(in the rows, 128 means zero)
A single turn carries every row of the set below to another of its rows. Some are shown first; where does it send the rows asked next?
J: [117 141 157 123  95 144 124 145 137 140 121 141 137  92 138 112 152 116
 118 121 114 156 106 108 144 137 118]
S: [130 135 144 120  83 174 122 126 131 109 128 137 107 114 143 120 151 116
 107 124 120 137 109 108 118 120 107]
L: [144 129 138 134 153 113 126 141 140 167 105 144 128  99 106 147 125  94
 147 115 125 161 123 122 137 112 137]
G: [115 141 132 140 104 101 134 126 176 132 111 149 101 156 132 140 115 142
 144 142 141 135 150 134 119 116 116]
W: [147 119 123  88 153 131 121 162 134 156 123 126 126 101 127 143 129 114
 135 123 113 117  95 112 120 128 137]
D: [126 147 155 143 138 100 135 150 144 157 114 144 148 108  99 136 145 120
 149 126 127 162 122 121 138 136 127]
Q: [126 119 124 146 128 120 137 121 164 143 112 153  96 163 141 146 101 132
 145 136 128 130 143 142 128 104 136]
X: [113 157 104 147 148 114 127 113 153 132 118 144 106 151 115 141 111 139
 161 145 126 124 152 132 108 105 122]
E: [139 164  91  96 112 120  97 120 122 110 121 104 125 110 113 131 138 133
 116 123 135 132 142 102 133 159 119]
F: [145 126 117  95 132 155 124 153 126 119 138 121 112 134 129 144 139 134
 129 135 117  94  94 109  98 130 126]
H: [151 108 138 164 120 107 156 142 123 127 145  97  95 126 131 135 145 110
 142 113 125 109 111 142 128 136 137]
A: [154 122 112 114 143 160 126 104 104 126 140 119 130 132 134 119 138 134
  97 131 106 150 134 128 156 140 147]
K: [113 115 135 142 163 114 117 125 108 113 138  88  91 107 112 130 144 116
 136 144 160 116 152 117 124 135 119]
R: [156 133 117 129 130 109 138 107 141 130 132 121 115 114 116 144 128 142
 100 146 119 159 178 130 166 141 139]
P: [144 150  92 139 127 106 119 122 133 126 121 119 118 117 111 161 112 140
 121 130 122 137 168 114 167 154 150]
Z: [148 122 138 158  93  99 143 136 134 120 132  96  84 105 130 131 146  95
 139 105 135 122 122 132 124 129 117]
V: [112 150 125 156 135 128 135  96 154 131 121 152 103 146 125 124 119 132
 146 145 121 150 159 139 121  94 115]
B: [135 117 122 120 135 192 121 116 101 110 135 133 114 143 139 128 139 128
 111 125 115 124 112 115 124 126 134]
Y: [128 149 120  89 107 148 107 126 124  99 127 116 109 121 118 129 153 133
 119 131 143 122 126 101  94 139  96]
C: [102 114 143 170 148 136 117 115  99 112 133 102  94 109 124 122 140 109
 131 132 151 128 150 116 144 134 128]

K turns into Z
Q turns into X
B turns into F
Now find these:
A turns into W
L turns into P

A single turn carries every row of the set below to another of its rows. Some are shown first; where does it send the rows asked next?
lanin: [123 159 129 116 104 121  92 157  88 117 181 103 147]
loku: [116 137 134 106 155 126 141  96 116  94 163  97 154]
sudid: [135 146 120 123 100  94 116 129  86 108 111 127 131]
Suk: [102 144 148  96 104 149 101 139 105  93 150 117 129]
nev: [103 153  93 112 105 122  90 154 122 118 152 104 142]
Dap: [119 128 113  95 118 115  98 150  66  84 152 101 142]
Namok: [137 142 129  98  92  98  87 115  95  98 169  89 154]
Gidaz: [123 135 154 115 138 121 116 126 138 136 171 106 157]
ropot: [122 132 137  86  97 121 103 104  89  86 117  91 153]
Gek: [148 127 119 114 152 119 130 159  92 137 141 110 157]
Gunu: [118 133  94 112 147 122 117 155 135  85 148 102 149]
ker: [112 122 138 101 153 131 147 145 116 111 156  82 157]
lin: [147 150 120 105  96 110 104 135  69 118 129  84 167]
tet: [113 149 141 125  94  87 101 113 117 104 151 120 130]
fisab: [122 144 146  99 116 121 129 105 116 120 107  90 175]
Karik: [110 161 103 109  95 126  95 112 130 114 127 106 147]
guto: [129 154 135  96 135 107 116 128  52  96 141 109 151]
siter: [109 153 163  93 126 131 119 161  82 113 150 109 142]
sek: [105 141 138 106 108 117 132 139 149  88 155  87 160]
Duv: [132 148 134 136 104 133 115 140  79 133 111 107 137]
mumep: [128 125  85 131 139 100 140 130 110 110 133 113 147]
zot: [135 137 132 129 162 115 117 118 128 116 158  74 163]
katip: [131 174 146 113  89 140 103 108 103 115 140 112 148]
bovu: [112 154 171  90 116 112 112 106  92 102 144  95 157]
Sinot: [138 140 146  93  81 135 105 151 106 119 129  93 148]
pur: [148 146 143 106 130 126 103 107  93 102 171  68 135]
Dit: [143 138 133 127 159 137 131 141 123 127 129  82 157]
Zaven: [143 145 132 120 117 140 139 129 111 104 105 128 128]
kuber: [122 158 128 145 114 112  93 105  83 113 160 115 135]
Ritad: [133 134 117 106 160 136 155 122  92 100 130 102 151]
Famuv: [153 143 125 116 143 111 124  86 103 120 135 117 161]
libit: [115 141 114 109 135 133 119 124 155  86 131 106 149]
bizul: [148 140 153 102 124 147 115 141  99 120 147  65 134]
vukup: [125 143 121 127 131 101 110 117 111  84 184 120 130]
gito: [131 153 103 113 122 104 134 101 110  67 140 107 157]
Mosu: [131 130  94 105 139 112 122 125 130  82 117  92 161]
zadop: [146 159 117 109 103 135 100 136  79  99 149 132 129]
fup: [132 110 135 105 112  91 124 149 115 110 136  69 159]
Dal: [106 163 135 118 138 147 123 145 113 115 158 136 140]
ses: [145 152 118 137 171 131 125 114 111 111 144 102 148]
Liba: [129 143 104 112 125 127 147 171 105  88 130 109 148]
vovom: [107 125 113 130 130 118 139 148 142 123 146 111 141]
biban: [117 131 136 119  95  90 109 168 105 121 138 105 136]
rilad: [158 155 132 112 137 148 116 125  77 105 150  91 122]
Kena: [122 148  79 107 103 108  97 134 102 115 120  95 155]
zak: [115 131 145 130 101 101  97 138  97 133 151  74 154]
kevaf: [115 128 112 127 124 102 135  99 143 111 134 104 153]
lavab: [124 136 105 108 144  88 114 137  78 105 161  93 170]

rilad turns into nev
Dit turns into libit
tet turns into guto
Now find these:
Sinot turns into katip
Gek turns into sek
Zaven turns into Dal
Duv turns into Suk
mumep turns into ker

